[[ 11  -1 -17  -9  55  -4   3 -16 -30  12 -51   2   4  18 -10]
 [-32  -5   6  25   8 -24  -2 -27 -23 -36   3 -17 -11   5  44]
 [-12 -49 -44  14 -17 -52 -12  40   1  -4  -2 -29   6  12  20]]
:
[[ 11 -32 -12]
 [ -1  -5 -49]
 [-17   6 -44]
 [ -9  25  14]
 [ 55   8 -17]
 [ -4 -24 -52]
 [  3  -2 -12]
 [-16 -27  40]
 [-30 -23   1]
 [ 12 -36  -4]
 [-51   3  -2]
 [  2 -17 -29]
 [  4 -11   6]
 [ 18   5  12]
 [-10  44  20]]

[[-46  56 -36]
 [ 52 -36  -8]
 [ 41 -56  39]
 [ 31   1 -63]
 [ 37  32 -48]
 [-38  38 -12]
 [ 23  25 -30]
 [ 40   2 -43]
 [ -8 -50  60]
 [-37  -7  33]]
:
[[-46  52  41  31  37 -38  23  40  -8 -37]
 [ 56 -36 -56   1  32  38  25   2 -50  -7]
 [-36  -8  39 -63 -48 -12 -30 -43  60  33]]

[[-21  16  35   3  12  33  13 -23 -35  -6   3   9]
 [  0 -32  20   4  24 -29  54 -13 -25  -6   4 -21]
 [-21  12  21 -14   6  13  12 -12 -27  -6 -14   9]
 [ 16  -5 -26  14  13 -17 -28  -2 -14  -6  14   7]
 [  3   4  -5   0  -4   2  -3  -3   1  -6   0  -4]
 [-26  -6  -7 -74 -31 -29   4 -10  26  -6 -74  39]
 [-21  -8  -8 -34  -8 -20  11  -3 -13  -6 -34  17]
 [-15  11  36  13 -23  38   5  49   0  -6  13  -5]]
:
[[-21   0 -21  16   3 -26 -21 -15]
 [ 16 -32  12  -5   4  -6  -8  11]
 [ 35  20  21 -26  -5  -7  -8  36]
 [  3   4 -14  14   0 -74 -34  13]
 [ 12  24   6  13  -4 -31  -8 -23]
 [ 33 -29  13 -17   2 -29 -20  38]
 [ 13  54  12 -28  -3   4  11   5]
 [-23 -13 -12  -2  -3 -10  -3  49]
 [-35 -25 -27 -14   1  26 -13   0]
 [ -6  -6  -6  -6  -6  -6  -6  -6]
 [  3   4 -14  14   0 -74 -34  13]
 [  9 -21   9   7  -4  39  17  -5]]

[[62 26]
 [-3 -5]
 [17  9]
 [14  9]
 [15  3]
 [25 14]]
:
[[62 -3 17 14 15 25]
 [26 -5  9  9  3 14]]

[[  0 -30]
 [ 30  -6]
 [-39 -23]
 [ 57 -13]
 [ 56  -4]
 [-67 -38]
 [ 15   3]
 [ 34  50]
 [ 37   6]
 [ 15 -18]
 [-49   3]]
:
[[  0  30 -39  57  56 -67  15  34  37  15 -49]
 [-30  -6 -23 -13  -4 -38   3  50   6 -18   3]]

[[ -3   0  -4  -5  -3  -5  -6  -3  -8  -2   0  -1  -5]
 [-48 -48 -43 -32  37 -33 -26  35  49 -56 -52 -50 -31]
 [-44 -40 -35 -32  26 -33 -28  24  36 -48 -42 -41 -31]]
:
[[ -3 -48 -44]
 [  0 -48 -40]
 [ -4 -43 -35]
 [ -5 -32 -32]
 [ -3  37  26]
 [ -5 -33 -33]
 [ -6 -26 -28]
 [ -3  35  24]
 [ -8  49  36]
 [ -2 -56 -48]
 [  0 -52 -42]
 [ -1 -50 -41]
 [ -5 -31 -31]]

[[ 14  -9 -63   0  16 -11  29 -29  48 -11  32  34  -3  51]
 [-16  -6 -41 -11 -21 -49 -20  43 -32  61 -15  20  11  50]]
:
[[ 14 -16]
 [ -9  -6]
 [-63 -41]
 [  0 -11]
 [ 16 -21]
 [-11 -49]
 [ 29 -20]
 [-29  43]
 [ 48 -32]
 [-11  61]
 [ 32 -15]
 [ 34  20]
 [ -3  11]
 [ 51  50]]

[[ -1  -3  10  37  57  49  30   7]
 [ -5  12  27  26   4 -23 -47 -43]
 [-12  18  34  33  19   1   7  31]
 [-33 -40 -28 -12  -8 -17 -48 -69]
 [-21 -34 -55 -74 -70 -43 -19  -7]
 [-49 -45 -25   0  12   5 -13 -30]
 [-14 -33 -44 -32  -5  21  33  21]
 [ 48  39  17   6  15  30  54  59]
 [  1  17  31  28   6 -24 -49 -48]
 [ -6 -18 -34 -32  -8  20  47  51]
 [ 12  33  52  60  48  17  -5  -4]]
:
[[ -1  -5 -12 -33 -21 -49 -14  48   1  -6  12]
 [ -3  12  18 -40 -34 -45 -33  39  17 -18  33]
 [ 10  27  34 -28 -55 -25 -44  17  31 -34  52]
 [ 37  26  33 -12 -74   0 -32   6  28 -32  60]
 [ 57   4  19  -8 -70  12  -5  15   6  -8  48]
 [ 49 -23   1 -17 -43   5  21  30 -24  20  17]
 [ 30 -47   7 -48 -19 -13  33  54 -49  47  -5]
 [  7 -43  31 -69  -7 -30  21  59 -48  51  -4]]

[[-15   8]
 [ 39  19]
 [  2  -9]
 [-49   9]
 [-74   8]
 [ 25  -9]
 [ 55   2]
 [ 31 -15]]
:
[[-15  39   2 -49 -74  25  55  31]
 [  8  19  -9   9   8  -9   2 -15]]
---
[[ -3  69]
 [ 34  32]
 [ 45 -17]
 [-11   2]
 [-44  67]]
:
[-3 32]

[[ 27  19 -21   9]
 [ 28  25 -28   9]
 [ 18  39 -54  17]
 [  9  36 -59  23]
 [ 28  29 -32   9]]
:
[ 27  25 -54  23]

[[ -8 -26  60   0  70]
 [ 40   5   9  52  -5]]
:
[-8  5]

[[  0  25  72  62  63]
 [ 11  62 -66 -53  58]]
:
[ 0 62]

[[ 11 -13  55   4  40]
 [  0 -28  28  -5  38]]
:
[ 11 -28]

[[-12  11  24   2   6]
 [ 15  58 -73  -4 -29]
 [ -3   6   4  -7  -9]
 [-10 -33  52  -3  15]]
:
[-12  58   4  -3]

[[ 10  -3  13]
 [ 56 -20  67]
 [ 44  -1  67]
 [-25  20   9]
 [ 69  21 -40]]
:
[ 10 -20  67]

[[ 42 -51 -65   5]
 [ -1   0   0   0]]
:
[42  0]
---
[[ -4   1 -73  -8 -53 -59   9]
 [ -1  12  -7  32   8  -6   0]
 [  7 -29 -38   5 -10 -27 -12]
 [  3  11 -57 -10 -41 -50  17]
 [  9  25  65  13  38  51   6]
 [ -6  -9  40 -21  21  46  -4]]
:
[[  9  25  65  13  38  51   6]
 [  7 -29 -38   5 -10 -27 -12]
 [  3  11 -57 -10 -41 -50  17]
 [ -1  12  -7  32   8  -6   0]
 [ -4   1 -73  -8 -53 -59   9]
 [ -6  -9  40 -21  21  46  -4]]

[[  6 -13  59  30   6  26 -20  32]
 [-19  42  10  29  73   4 -28 -37]
 [-23 -57 -22  -3   8 -11  33  27]
 [-71   4   3  43  42  12  14 -31]
 [-64 -21  20  44 -25   4  10 -27]
 [ 29 -20 -12 -12  66 -15  27 -10]]
:
[[ 29 -20 -12 -12  66 -15  27 -10]
 [  6 -13  59  30   6  26 -20  32]
 [-19  42  10  29  73   4 -28 -37]
 [-23 -57 -22  -3   8 -11  33  27]
 [-64 -21  20  44 -25   4  10 -27]
 [-71   4   3  43  42  12  14 -31]]

[[ 29   4   6 -17]
 [-45  19 -63   1]
 [-19  23  56 -43]
 [ 11 -36 -22  -3]
 [ 62   3  21 -17]
 [-59 -22   7  44]
 [ 42 -16  -3  -3]
 [ 31   3   4 -14]
 [-64 -18  11  20]
 [-61 -21   7  41]]
:
[[ 62   3  21 -17]
 [ 42 -16  -3  -3]
 [ 31   3   4 -14]
 [ 29   4   6 -17]
 [ 11 -36 -22  -3]
 [-19  23  56 -43]
 [-45  19 -63   1]
 [-59 -22   7  44]
 [-61 -21   7  41]
 [-64 -18  11  20]]

[[  2  -3   9   7  49  21   8  54]
 [  0   1  11   3  42  18  10  66]
 [  6 -13   8  17  32  21  11  48]
 [ -2   5  11  -2  50  15  10  56]
 [ -6  15  16 -11  47  10   6  51]
 [  7 -16   5  18  33  26   8  50]]
:
[[  7 -16   5  18  33  26   8  50]
 [  6 -13   8  17  32  21  11  48]
 [  2  -3   9   7  49  21   8  54]
 [  0   1  11   3  42  18  10  66]
 [ -2   5  11  -2  50  15  10  56]
 [ -6  15  16 -11  47  10   6  51]]

[[  7  -6 -13 -38  25 -20   9  33 -75  24]
 [ 16 -12 -14 -34  25 -18   9  32 -74  29]]
:
[[ 16 -12 -14 -34  25 -18   9  32 -74  29]
 [  7  -6 -13 -38  25 -20   9  33 -75  24]]

[[  5  46 -29 -68]
 [ 24  32  36  -4]
 [-45 -30   1   0]
 [  6  26  37   1]
 [-42 -19   1   0]
 [-37 -29 -12   4]]
:
[[ 24  32  36  -4]
 [  6  26  37   1]
 [  5  46 -29 -68]
 [-37 -29 -12   4]
 [-42 -19   1   0]
 [-45 -30   1   0]]
